Each path is a new rotation, seen through one point. The rows after it are directions, each followed by how far the rotation turns it, in degrees per step (0 if it stays put).
Each turn is a multiple of 5 degrees from 10 to 175, or 0.
Each row of a path follows its step; steps can be skipped.
Path 1:
step 0: -1.67 -0.63 +1.38 +3.60 -1.14 -0.02 +1.80 +0.87 +0.16 -1.38 -0.66 -2.01 +1.04 +1.37 -0.56 +1.79 +0.21 -1.05 +2.04 -2.04 -2.81 -1.08 -1.82 +0.10 +1.49 -1.53 +0.55 -0.95 -1.74 -2.09 +0.96 +1.67 -1.60 -0.66 -3.54 -0.05 +1.66 +0.46
step 1: +1.66 +0.64 +0.81 -2.09 +0.33 +0.31 +0.08 +1.96 -1.13 -0.06 +2.36 -2.92 -0.24 +2.92 -1.56 +0.13 +1.46 +0.93 +0.46 +1.75 -2.03 -0.69 -0.12 +1.75 -1.74 +0.12 -0.49 -1.28 +5.00 -0.09 -0.72 -1.28 +1.16 +0.96 +0.50 -0.84 +0.96 +2.44
step 3: +1.24 +0.86 -0.59 +0.99 -3.53 +2.91 -1.87 +0.16 +0.21 -0.09 -1.01 +1.42 -0.85 +0.86 -1.75 -0.37 -0.32 -0.79 +2.81 +0.78 +1.44 +2.88 -2.90 +0.49 +0.96 -1.69 +1.55 +1.01 -3.30 +0.33 +0.25 +1.16 -0.50 -2.05 +1.93 +0.71 +0.59 -1.50
step 4: -1.20 +0.25 +0.68 +0.43 +1.79 -0.93 -2.52 +0.13 -0.39 -0.19 +1.09 -0.90 -1.61 -0.76 -2.52 -3.30 +1.65 -2.13 -2.08 +2.87 +1.76 +0.68 +0.10 +0.14 -0.52 +0.91 -0.77 +2.90 +2.01 -0.51 +0.19 -1.68 +2.12 +0.35 -1.42 -0.23 -1.52 -3.07
step 6: +0.00 +0.11 -2.19 -0.99 -1.96 -0.07 -0.33 +0.44 -0.44 -2.28 -1.56 -1.63 -2.64 +0.22 +1.87 +1.92 +2.57 -1.36 +3.02 -0.68 -1.60 +0.71 -0.99 +1.11 +0.51 +1.22 +0.91 -0.20 +1.05 +0.34 -3.15 +2.06 -0.66 +0.76 +0.96 -1.77 +1.11 +3.45
step 10: -1.45 +1.85 +1.35 +1.58 -0.09 -0.50 +0.98 -0.22 -0.54 +2.02 -1.41 +1.55 -0.73 -0.69 +3.13 +0.35 -0.75 -1.29 -1.88 +1.34 -0.23 -1.37 +0.69 -4.33 -1.77 +1.17 -0.44 -1.53 +2.41 -1.64 +2.43 -1.87 +1.39 -0.81 -0.08 +1.72 -0.61 -2.16
step 14: +1.38 +1.58 -1.02 -4.66 +1.91 -0.72 -0.39 +0.02 -2.01 -0.38 -2.74 -0.76 +0.16 +0.99 -1.09 +0.37 -0.48 -0.05 -0.89 +0.37 +1.41 +0.49 -0.64 +2.31 -0.38 -1.71 -0.04 +0.01 -3.79 +3.22 +0.68 +2.07 +1.49 +0.36 +1.70 +0.73 +0.09 +1.04
step 16: -1.05 +1.54 +0.19 +0.93 -1.10 -0.17 -0.23 -1.02 +1.17 +0.84 +2.41 +0.68 +1.30 +0.35 -0.32 -0.11 +1.83 -2.01 +1.09 +2.39 -0.90 +1.00 +0.16 -0.43 +2.21 +0.22 +0.56 -0.40 +1.13 -2.48 +2.01 +0.82 -0.86 +1.26 -2.33 +1.69 -5.70 +0.66
step 20: +1.63 -2.91 +0.29 -1.11 -1.24 -0.90 +3.27 -1.64 -1.31 -0.78 +0.25 -1.56 -0.08 -1.21 -3.48 -1.18 -0.69 -0.42 -0.82 +1.33 +2.10 -0.17 -0.17 -1.38 +1.63 -1.30 -0.61 +0.13 -1.42 +1.81 +1.04 -0.96 +0.45 -1.83 +0.69 -1.12 +3.29 -2.99
step 26: +1.95 +0.14 +2.72 -2.25 +0.07 -1.73 +1.45 +0.83 +2.24 +2.11 -0.30 -1.01 -0.24 -0.90 +2.60 +0.53 -2.33 -1.84 +0.93 +0.63 -1.83 -1.26 -1.25 -1.87 +1.83 +1.53 -1.21 +0.74 -2.34 +2.76 +0.73 +1.80 -0.24 -0.37 +2.26 +1.45 +0.48 -1.01
step 27: -0.44 +3.72 -0.58 +2.06 -1.49 +0.93 -0.99 +2.48 -0.50 +0.89 +0.14 +1.20 -0.20 +0.41 -2.55 +2.69 +0.50 -0.39 -0.47 +1.19 -0.04 -2.92 +0.41 +0.68 -2.92 +2.11 +0.17 +0.06 -1.22 -1.45 +1.41 +3.89 -0.35 +0.16 -1.55 +0.27 -0.43 -1.18
Directions:
+0.46 +0.03 -0.26 -0.19 -1.11 +0.49 -0.39 -0.40 +0.34 +0.34 +0.35 -0.16 -0.08 +1.65 +0.91 -0.78 -0.64 -0.78 +0.33 -0.17 -0.25 -0.20 -0.53 +0.43 +0.48 +0.18 -0.79 +0.00 -0.29 -0.27 +0.11 +0.27 +0.36 +0.11 +0.03 -0.21 -0.57 +0.50
140
-0.17 +0.27 -0.06 +0.52 -0.23 +0.48 -0.60 -0.19 +0.90 -0.02 -0.19 -1.13 -0.56 -0.09 -0.23 +0.01 +0.25 +0.84 +0.23 -0.76 -0.56 +0.07 +0.89 -0.32 -0.08 -0.40 -0.18 -1.44 +0.54 +0.37 -0.07 +0.32 -0.07 +0.67 -0.31 -0.76 -0.25 +0.31
65
-0.15 -0.23 -0.30 -0.20 +0.64 +0.54 -0.23 +0.04 -0.08 +0.72 +0.62 +1.24 +0.28 +0.44 +0.11 -0.21 +0.78 +0.01 +0.20 +0.39 +0.46 -0.85 +0.49 -0.43 -1.26 -0.11 -0.34 -0.07 +0.93 -0.32 +0.42 -0.12 +0.08 +0.72 -0.37 -0.18 -0.88 -0.19
125
-0.59 +0.04 +0.38 +0.32 +0.31 -0.61 -0.59 -0.82 -0.71 +0.23 +0.25 +0.10 -0.01 +0.08 -0.26 +0.20 -0.24 +0.06 -0.68 -0.71 +0.60 +0.11 -0.30 +0.37 -0.41 +0.99 -0.92 -0.38 -0.70 +0.39 -0.20 +0.47 +0.40 +0.98 -1.03 +0.54 +0.53 +0.02
145
+0.93 +0.42 -0.25 +0.95 -0.41 -0.10 -0.08 +0.52 +0.20 +0.61 +0.49 -0.62 +0.04 -1.01 +0.60 +0.30 -0.28 +0.00 -0.43 +0.28 +0.18 -0.46 -0.49 +0.28 -0.29 +0.37 +0.09 +0.54 +0.04 +0.87 +0.28 -1.46 +0.34 +0.54 -0.37 -0.38 -0.35 +0.29
130
-0.21 -0.32 +0.72 -0.58 -0.86 +0.23 +1.05 +1.07 -0.19 -0.27 +0.25 +0.18 -0.02 -0.20 -0.30 -0.60 -0.08 -0.17 +0.30 -0.14 +0.12 +0.19 +0.77 +0.32 -0.85 +0.46 +0.17 -0.42 -0.42 +0.89 +0.39 +0.26 +0.45 -0.71 -0.84 +0.00 -0.27 +0.91
55
